In the rows, 128 means zero.
The same turns and mirrors carry the whole set onto itself, and each row onto the other rows of its family. Which rows share a family with each named row? Give them in list order.
These 18 rows form 3 families of 6 rows each.
q756: [109 151 142 149 114 140 152 138 124  99]
q649: [134 103  94 128 136 127  93 116 149 153]
q49: [129 114 156 144 132 148 116 108 185 121]
q176: [133 171 123 133 171 138 131 111 122 150]
q515: [160 141 114 125 100 133 120 143 103 141]
q597: [110 119 157 150 164 130 129 125 171 125]
q657: [158 155 115 127 137 109 119 130  90 135]
q557: [115 162 136 150 146 115 140 129 105 102]
q982: [162 112 125 126 152 122  99 126 155 170]
q961: [143  98 145 145 124  93 110 149 132 108]
q294: [136 146 159 131 140 150 143 159 114  98]
q693: [144 156 148 120 163 171 135 141 130 139]
q939: [171 140 138 111 134 147 123 161 104 133]
q379: [120  96 107 143 115 104 108 133 136 109]
q277: [ 93 110 119 147 148 132 115 112 168 122]
q156: [147  96 151 141 102 121 108 126 154 104]
q949: [165 104 135 128 118 137  93 115 165 146]
q697: [127 161 125 130 141 168 133 118 142 161]

Which other rows belong to the same family as q294? q49, q693, q939, q156, q949
Which other rows belong to the same family as q982? q756, q515, q597, q961, q697

The same turns and mirrors carry the whole set onto itself, and each row onto the other rows of its family. Which rows share a family with each named row? Give them in list order.
These 40 rows form 5 families of 8 rows each.
q522: [ 86 149 112 136 167 129 186 122 140 123 159 152]
q339: [118 167 138 138 127 154 164 142 150 148 115 101]
q300: [145 159 122 102 156 115 192 145  97 130 140 135]
q189: [164 138 113 125 112 118 116 139 119 141 103 118]
q892: [140 135  86 131 148  94 132 114 120 112 146 171]
q402: [109 128 105 160 135 137 118 114 171 138 130 135]
q206: [144 158 122 101 144 110 185 147  89 132 136 138]
q305: [115 121  94 154 146 144 118 113 164 137 126 142]
q338: [137 133  83 134 147  96 149 118 117 104 154 169]
q855: [113 119  96 160 130 138 115 120 165 131 127 139]
q708: [137 104 123 137 174 158 145 134 106 135 125 143]
q673: [ 87 138 116 126 173 142 175 116 148 120 152 150]
q497: [143 124  92 122 150  96 129 115 114 112 147 169]
q701: [139 164 130 103 149 108 190 140  93 135 138 130]
q655: [135 110 129 140 167 162 142 143 109 143 128 145]
q11: [114 123  98 161 132 133 114 105 155 131 119 134]
q714: [156 147 103 128 111 110 112 138 112 133 109 123]
q583: [115 182 105 124 108  87 158 125 151 130 136 125]
q307: [108 180 104 135 115  92 158 130 165 128 132 130]
q790: [134 119  87 122 150  92 141 119 110 119 149 169]
q733: [111 150 139 129 132 153 171 147 140 155 118 100]
q152: [113 156 132 130 127 151 166 142 149 162 110 103]
q66: [117 176  91 130 122  86 163 121 158 123 142 123]
q80: [115 152 142 127 132 152 153 142 142 162 110 100]
q287: [116 173 107 128 110  84 163 119 160 124 139 133]
q138: [ 94 138 122 133 165 137 193 123 145 132 157 147]
q918: [138 164 133 106 134 103 186 147  93 131 137 129]
q100: [166 145 112 134 109 105 128 143 111 147 112 120]
q205: [107 126 103 159 124 133 113 114 165 137 122 135]
q30: [136 110 135 134 157 162 140 140 100 143 121 145]
q517: [143 105 121 129 164 155 147 129  92 139 132 138]
q182: [111 161 133 140 128 153 176 143 143 153 116 101]
q803: [ 89 149 113 136 164 136 176 114 144 118 159 157]
q730: [141 128  93 132 151  96 136 117 110 104 154 167]
q629: [139 161 128  99 148 114 188 155 105 134 146 136]
q173: [ 92 141 116 139 163 141 185 115 142 129 162 150]
q107: [118 177  97 121 111  84 162 116 150 122 135 123]
q820: [139 112 120 133 170 161 143 139  98 141 126 137]
q285: [165 135 114 125 113 110 128 145 114 148 106 114]
q34: [161 144 112 123 115 106 119 143 115 138 102 121]

Which other rows belong to the same family as q173? q855, q701, q152, q287, q730, q820, q34
Which other rows belong to the same family as q307? q305, q338, q714, q80, q138, q918, q517
Which other rows belong to the same family as q733? q522, q189, q892, q402, q206, q708, q583

The same turns and mirrors carry the whole set onto itself, and each row onto the other rows of its family. Which rows share a family with each named row? Give them in list order.
These 16 rows form 4 families of 4 rows each.
q345: [149 133 154 154 165 163 111 120 134 143 130 164 123 145 173 163 122 105
 181 120 102 154 114 139 134  89  99]
q562: [139 115  75 100 138 107 124 109 124 133 153 138 117 132 118  92 134 130
 141 153 126 157 124 108  93 111 101]
q837: [137 136 125  97 128 114 117 107 133 168 125 107 120 134 127 123 129 121
 121 163 103 160 125 110  86 119 121]
q671: [115 141  97 122 137 112 128 124 118 149 157 139 115 134  87 103 113 112
 131 149 109 158 126  92  83 123 128]
q500: [159 135 138 138 172 151 100  88 153 143 120 148 157 147 148 139 143 142
 168 141  87 128 141 106 128  86 103]
q73: [ 87 124 127 169 129 144 119 141 117 119 148 169 109 147 125 189 136 127
 158 112 119 118 132 149 143  69 107]
q155: [ 55 167 110 153 147 122 117 175 167 145 185 162 115 135 135 142 130 112
 115 157  91 129 120 135  98  95 114]
q346: [ 58 135 153 134 137 139 119 160 145 147 143 166 122 137 140 188 138 143
 158 102  80 138 129 150 107 100 102]
q761: [166 137 114 167 179 158 105 102 128 125 146 172 134 138 129 125 114 109
 170 144 112 140 130 105 127  75 109]
q966: [ 79 159 130 124 174 126  98 165 159 140 166 148 119 123 121 114 140 130
 129 139  71 144 109 133  65 137 131]
q257: [ 72 166 128 125 136 145  94 164 161 133 152 119 121 128 160 132 154 111
 100 170  90 125 114 149  99 113 112]
q735: [154 128 132 123 158 141 113 122 107 131 132 130 120 134 121 102 130  98
 155 129 108 159 100 115  92 140 137]
q244: [ 84 134 140 144 138 153  88 126 133 112 129 139 112 150 133 176 171 157
 146 115  98 105 134 158 141 103 100]
q29: [ 69 145  81 116 141 111 119 166 171 130 182 152 127 128 152 110 150 128
 116 165 102 131 119 135  91  98  94]
q14: [157 113  94 142 164 149 112 106 140 112 146 171 142 138 162 125 141 128
 174 143 122 131 131 124 137  63  80]
q375: [ 77 111  99 136 123 125 118 144 138 114 157 164 107 144 148 172 159 149
 150 121 124 119 131 162 135  72  80]

Which other rows belong to the same family as q671? q73, q155, q761
Which other rows belong to the same family as q966? q345, q346, q735
Which other rows belong to the same family as q14? q562, q29, q375

The same turns and mirrors carry the whole set onto itself, and each row onto the other rows of its family. Which rows share a family with each named row? Give them in list order.
These 15 rows form 5 families of 3 rows each.
q996: [157 116 113 150 107 114 156  86 111 158 178 136 120  91 129 113  76 157
 111  84 120 123 147 135]
q482: [150 137  72 151 106 120 157 140 160 108 163 126 107 147 107 141 112 166
 120 140 103 113 163 111]
q948: [152 110 114 141 134 113 157 100 107 141 166 115 142 102 158 128  93 142
 100  64 129  79 144 150]
q852: [144 143 166 154 104 163 143 151 125 133 101 128 114  79 112 113 107 137
 103 117  78  94 146  89]
q480: [163 132 174 177 106 115 134 140 137 116 128 134  97 137 115  73  99 149
 104 110  84 114 151 119]
q792: [127 121 102 166  94 134 159 102  87 146 156 122 127  97 165 126  89 146
  84  82 142 119 162 140]
q92: [150 125 186 179 100 117 128 152 107 136 115 133 106 129 132 107 119 139
  83 110 107 105 164  82]
q429: [144 165  88 162 119 138 141 139 145 116 133 118 156  91 111 138  95 139
 130 157  88  81 158  87]
q581: [155 129  84 141 136 108 150 148 151 101 154 111 135 153 129 158 129 151
 112 122 113  67 159 113]
q198: [131 123 180 152  85 115 125 164 124 151 115 125 120 126 137  87 114 120
 114 112  89  82 157  90]
q569: [116 143  71 150  90 110 141 159 148 122 148 109 149 145 141 129 110 129
 136 149 106  77 172 105]
q145: [140 149  73 182 109 104 137 143 134 105 153 118 145 149 134 142 109 145
 108 154 120  95 179  94]
q263: [126 149 100 157 106 168 163 110 112 133 133 116 143  57 143 114  72 137
 108 103 104 102 146 141]
q45: [110 115 105 134  79 132 158 117 102 169 156 117 136  90 166 115  89 127
 114  81 124  97 155 137]
q24: [160 118 182 157 131 115 138 153 130 111 118 118 112 142 137 100 121 138
  91  88  95  71 146 125]

Which other rows belong to the same family as q263? q852, q429
Which other rows belong to the same family as q996? q482, q480
Which other rows belong to the same family as q145? q792, q92
Which other rows belong to the same family as q198? q569, q45

The same turns and mirrors carry the whole set onto itself, and each row onto the other rows of its family. Which rows share a family with each named row? Give them in list order.
These 32 rows form 4 families of 8 rows each.
q492: [129 144 150  83 163 173 169  95 123 120 148 133]
q744: [118 149 146  90 159 156 165 111 123  91 120  87]
q898: [131 125 111  75 129 121 178 144  95 104 161 143]
q326: [136 160 104  84 106 157 153  99 141  81 108 112]
q571: [167 149 161  97 130 145 164 136  77 114 130 135]
q84: [138 132  80  88 113 125 184 131 111  92 133 140]
q686: [137 105 142  81 122 116 129 135 126 140 142  99]
q357: [126 134 132 108 139 123 155 144  66  88 111 128]
q727: [134 173 122  83 121 140 136 143 139 117  85 154]
q598: [120 159 125  60 151 166 173  98 142 107 130 115]
q306: [110 105 102 132 126 154 151 136 125 135  90 130]
q360: [138 135 144 104 164 157 145  92  89 100  95 146]
q437: [123 151 125  59 104 147 125 131 140 112 102  98]
q576: [135 147 135  87 172 158 184 137 115 102  99 157]
q322: [148 156 126  83 120 109 140 118 133 146 146 153]
q724: [109 166 132 133 124 142 161 135 127 126 148 100]
q499: [127 133 112  92 108 178 156 154 140 133  91 149]
q661: [143 148 140  75  84 166 139 153 105 128 114 115]
q604: [133  98 137 105 136 129 113  93 110 133 116 125]
q421: [143 173 116 118  98 128 129 115 147 117 116 138]
q516: [144 141 138 105 108 148 155 132  63 105 108 109]
q800: [152 121 112 103 133  90 142 134 125 123 121 157]
q16: [138 104 135  68 117 148 122 101 119 143 110 104]
q88: [164 109 108  82 120 129 171 106  96  87 125 128]
q909: [121 141 147 150 152 148 152 119 141 133 128 117]
q211: [151 117 127  79 135 129 146 102 120 139 159 161]
q533: [ 94 100 116 125 147 130 142 137 114 113 113 110]
q543: [ 96 141 132 108 154 145 170 147 130 126 159 120]
q640: [149 127  93 100  85 172 166 116 133 108 116 140]
q249: [144 157 143  94 153 162 149 117 108 132  85 163]
q238: [122  85 114 104 142 159 161 122 148 138 121 123]
q109: [144 163 135 127  88 172 151 126 124 125 131 120]

Which other rows belong to the same family as q306? q84, q598, q322, q724, q516, q16, q249
Which other rows belong to the same family as q499? q326, q727, q437, q661, q421, q640, q109
Which other rows belong to the same family as q898? q492, q357, q360, q604, q211, q533, q543

The same turns and mirrors carry the whole set onto itself, and each row onto the other rows of its family. Which rows share a family with each named row? Give them in list order.
These 21 rows form 7 families of 3 rows each.
q129: [ 98  93  99  80 171 142 118 135 134 105 114 121 142 136 120 138]
q168: [108 121 130 124 114 132 132 107 124 144 108 114 100 111  70 149]
q954: [120 118 155 121 105 136 131 116 129 160 119 124 136  85 119  96]
q259: [106 140  98 142 119 141 139 179 123 121 148 130 126 109 149 143]
q97: [100  82 148 111  78 140 148 121 137 136 107 119 126 120 123 118]
q380: [145 103 128  95 118 166 113  93 132 143 121  92 133 101 123 112]
q440: [100 167 111 121 110 153 131 147 123  95 151  93 105 119 108 122]
q580: [129 157  86 145 124 136 144 147 149 114 154 134 122 169 129 129]
q50: [119 145 136 148 117 155 123 130 150 132 156 136  90 123 155 143]
q178: [136  83 115 107 138 119 123 152 151 117 151 108 119 163 137  86]
q199: [115 151 120 138  94 144  91 151 164 119 119 111 137 158 130 135]
q256: [112 152  84 134  99 149 119 154 144 103 146 117 117 126 146 150]
q353: [132 107 125  88 154  94 140 135 141 102 137 136 113 155 114 159]
q836: [134 150 142 108  78 130 135 109 148 150 118 119 118 106 100 128]
q970: [112  88 107  84 143 121 142  97 131 111 133 129 132 148  97  94]
q342: [128 131 163  93 134 131 121 140 138 164 119 113 130  86 121 116]
q473: [125  91  91 132 149 123 113 113 135  94 127 150 148 137 144 121]
q654: [125  85 111  86 175 130 125 120 152 120 129 129 131 160 129 125]
q579: [140 176 118 146 143 118 142 141 158  95 125 109 126 130 121 125]
q666: [139 120 138 132 130 136 152 128 112 154 101 122 157 115  85 107]
q781: [125 102 113 104 146 111 159 114  97 114 165 100 142 147 116 122]

Which other rows belong to the same family as q50? q380, q473
Which other rows belong to the same family as q168? q579, q781
Which other rows belong to the same family as q836? q580, q970
Which other rows belong to the same family as q440? q353, q666
Which other rows belong to the same family as q654? q954, q256

